Each named turn below is shown by a few rows before and after it. Which turns, in which order, take the first row of each later pair to the second? The first pair is answered.
M (before => after):
[  0.7  -7.6  18.6  -7.3   9.0  -6.2 -29.0  -2.3 -12.3  18.0  29.3  -7.8] => [ -6.8 -13.1  -0.9   0.3   9.5  -6.5 -13.8  11.7 -32.7  30.2  10.0  -4.5]
[  3.6  19.5  -5.3 -25.3  -3.0   5.1  -0.7 -24.0  33.6  -8.2  19.6  20.5] => [ 11.1   7.3  16.1 -21.1  -3.1  -2.6 -15.7 -17.2  20.5   7.3  42.5  -0.3]
[-14.4  11.7  -9.9  23.7 -13.4   1.3  27.6   9.2   9.6 -13.2 -31.6  -5.3] => [-14.5  17.8   6.3  14.1 -17.5   2.8  15.8  -6.4  34.2 -24.8 -20.9   0.0]
[ -3.9  22.8   0.0 -20.9   4.0  -2.0   7.2   1.1   0.5  -6.4  -6.1  24.2] => [  2.1  19.3  16.9 -24.0   4.2  -6.2  -1.7  -4.0   5.5  -8.5   5.7  18.2]
Q (before => after):
[ 11.4  18.8 -16.1  -6.0  -7.6   6.1  11.8  -4.8  15.4 -27.4   4.8  20.3] => [  0.1  14.0 -37.2  -5.0  -2.2   6.0  14.3   8.0   2.4 -16.8  -7.3  27.1]
[ -0.4 -15.9 -21.2  45.4  13.4   4.9  16.8  40.4 -44.9  29.6  -1.8 -35.1] => [ 15.0 -14.5  15.7  51.9   2.9  -1.4   9.5  23.0 -27.7  20.7  27.6 -59.7]
[-15.2   5.2 -14.0   1.6   7.7  19.9 -10.2   7.6   2.5  12.5  13.0  -5.3] => [ -9.5   5.6  -5.1  -0.1   4.8  21.7 -10.2   7.8   9.5  11.5  17.2 -12.6]
J (before => after):
[-29.4  -5.1  -2.3  -1.9  28.9  45.0  -5.0   3.3   7.9  29.5  15.0  -7.3] => [-30.8 -12.8   0.9 -15.9  30.1  26.1 -15.3   1.9  -5.0  34.9   3.6   2.3]
[-10.7  -1.6  16.7  -0.4   7.7  23.1  -9.7 -19.3  45.7  -3.1  34.9 -28.2] => [-13.3 -11.1 -14.3  11.4  23.9  22.2 -23.5  23.0   6.0   4.5  47.6 -13.6]
[ 26.9  -8.6  14.3  25.8  -3.7   5.9  -5.1   8.7   2.7 -15.6  31.0 -19.7] => [ 22.2 -19.2   6.5  13.9   3.7 -17.5 -24.9  20.6 -20.4  -1.6  21.1  -4.1]
[ 24.0   9.4   6.3   9.6 -12.9  -2.6 -20.5  22.2 -19.2  -8.4  23.1  31.4] => [ 23.1   5.6  24.6  -7.6 -14.7 -22.9 -21.0  -2.8 -12.6  -4.8   8.0  34.2]
Then:
Between the rows of a pair lie 2 to 3 turns.
[ 30.9  -5.4 -25.8   2.8  16.2 -42.3 -46.6   5.5 -25.2 -42.3  -0.4  39.6] => [  4.6  -5.9 -38.9  -8.3  18.9 -45.2 -24.5 -11.6 -25.5 -17.2 -48.0  35.2] => J then Q then Q
[ 26.3 -13.6  24.5  -6.4 -14.0 -46.6 -11.1   4.5 -30.3  -5.6  -1.8  -4.7] => [ 15.8   2.9  -8.0  -8.8 -16.5 -36.5  18.8   0.7 -11.9 -29.5 -37.4  22.6] => M then M then M
[ 25.0   9.7  15.0  29.4 -43.6  -7.1  44.7 -23.6  -2.4   2.6 -29.2 -26.4] => [ 15.0   4.1 -39.4  23.5 -23.7  -9.0  23.1  29.5 -44.0   1.8 -29.1  15.1] => J then M then J
[ 11.2   3.4  28.1  35.2  -9.2  32.5   2.1  -3.6  30.4 -11.1  50.7 -45.0] => [ 16.8  -3.0 -19.5  25.7   6.7  17.7 -30.4  52.3 -21.1 -17.9  54.3   4.0] => Q then J then Q
[ -9.4  11.3   8.5 -48.1  -2.8  -2.2 -20.6 -27.3  41.3 -29.7  -6.6  47.0] => [-33.8  16.6 -42.5 -23.9  15.6  24.3   7.4  -4.6  23.7  -6.5 -33.2  43.9] => Q then J then Q
[ 18.2   8.5   5.7  -6.1 -13.2 -26.0  -3.8  -4.1  -5.3 -31.5 -11.5  22.9] => [ 25.6  -7.8   5.7   4.3  -8.4 -31.9 -13.3  10.2 -29.6 -14.4   0.5   5.0] => M then M then M
[ 14.3 -13.2 -11.1   4.6   7.9  -6.2 -12.9  42.1 -27.8  20.1  19.8 -24.4] => [ 19.4 -11.0  25.7 -32.1  -4.0 -38.6 -18.1  -7.0  -5.5  17.0  -7.2 -18.3] => J then Q
[-17.3   9.1 -22.9  31.2   2.6  29.5  44.4   8.2  -0.7  14.5 -19.9 -25.4] => [-18.5   2.0 -41.2  26.1  14.4  18.8  19.2  31.2 -29.5  22.7 -10.0  -9.1] => Q then M then J
[  5.5   3.5  14.1   0.2  -6.8  -4.8   3.1 -21.3  12.5  -7.2   6.0 -10.1] => [ -2.2   2.3  -6.0  -7.9  -6.6  -7.2  14.7 -12.0   6.4 -13.2 -13.1  15.9] => Q then Q
[ -3.5  15.1 -21.2   7.5  -7.9  -4.3  -2.2   8.0 -10.6  -5.5 -24.6  26.5] => [  3.8  23.6  -1.3  17.6 -13.5  14.4  -2.9  -3.1  18.7 -19.4   0.4  13.1] => J then M then J
[ -9.0 -20.3  52.4   0.5  -8.4 -36.1   0.6  -7.9  -7.2  36.0 -17.7   2.2] => [ -5.8  -7.7  30.7  44.6 -11.0   4.8  38.8   7.5   3.7  26.4 -14.1 -19.6] => J then M then M
[ 18.9   8.7  11.6  -5.3  -8.2   5.6  15.3 -19.0  35.2 -29.2  33.0   7.1] => [ 13.9   8.7 -14.9 -12.6   2.5   7.3  -2.5   7.5  14.9 -32.4  35.2  33.6] => Q then J then M
[-18.2  -0.3 -31.5  24.9   5.7  45.2   8.7  33.3 -18.7  10.1  18.3 -25.0] => [ -4.7 -22.1  37.6 -14.7  -3.9 -10.8 -27.8 -12.1 -20.5  26.7  23.9 -37.0] => J then Q then Q
[-31.6   6.1 -14.1 -25.6  -3.9   0.9  20.7 -21.0  19.1  13.4 -54.0   0.2] => [-30.6   5.3 -49.8   6.7  10.8  27.8  15.5  26.8  -5.0  14.7 -24.2   4.5] => J then J
[-10.5  -0.8 -31.5   6.9   3.5  -1.3  33.3   7.0 -13.2   0.5 -26.6  10.4] => [ -7.6  10.7 -34.7   4.3   3.1  13.4  28.1   6.9   4.0 -19.4  -9.5  22.9] => M then J
[ -4.5  22.5   2.8  15.5  -2.2  27.5  -0.3  -6.4  23.6 -18.6  31.9 -24.4] => [-20.1  19.6 -44.4  -2.4  13.7  14.6  -9.1  22.5  -6.6 -18.3   7.0  17.7] => J then M then M
[ 25.8   8.1 -25.1  11.6 -18.8  -0.9   6.2  26.0   7.9 -38.6   1.7  35.3] => [ 27.3  -0.1 -13.3  -6.3 -14.4 -17.7 -19.1  20.2   0.5 -32.3  10.8  40.8] => M then J
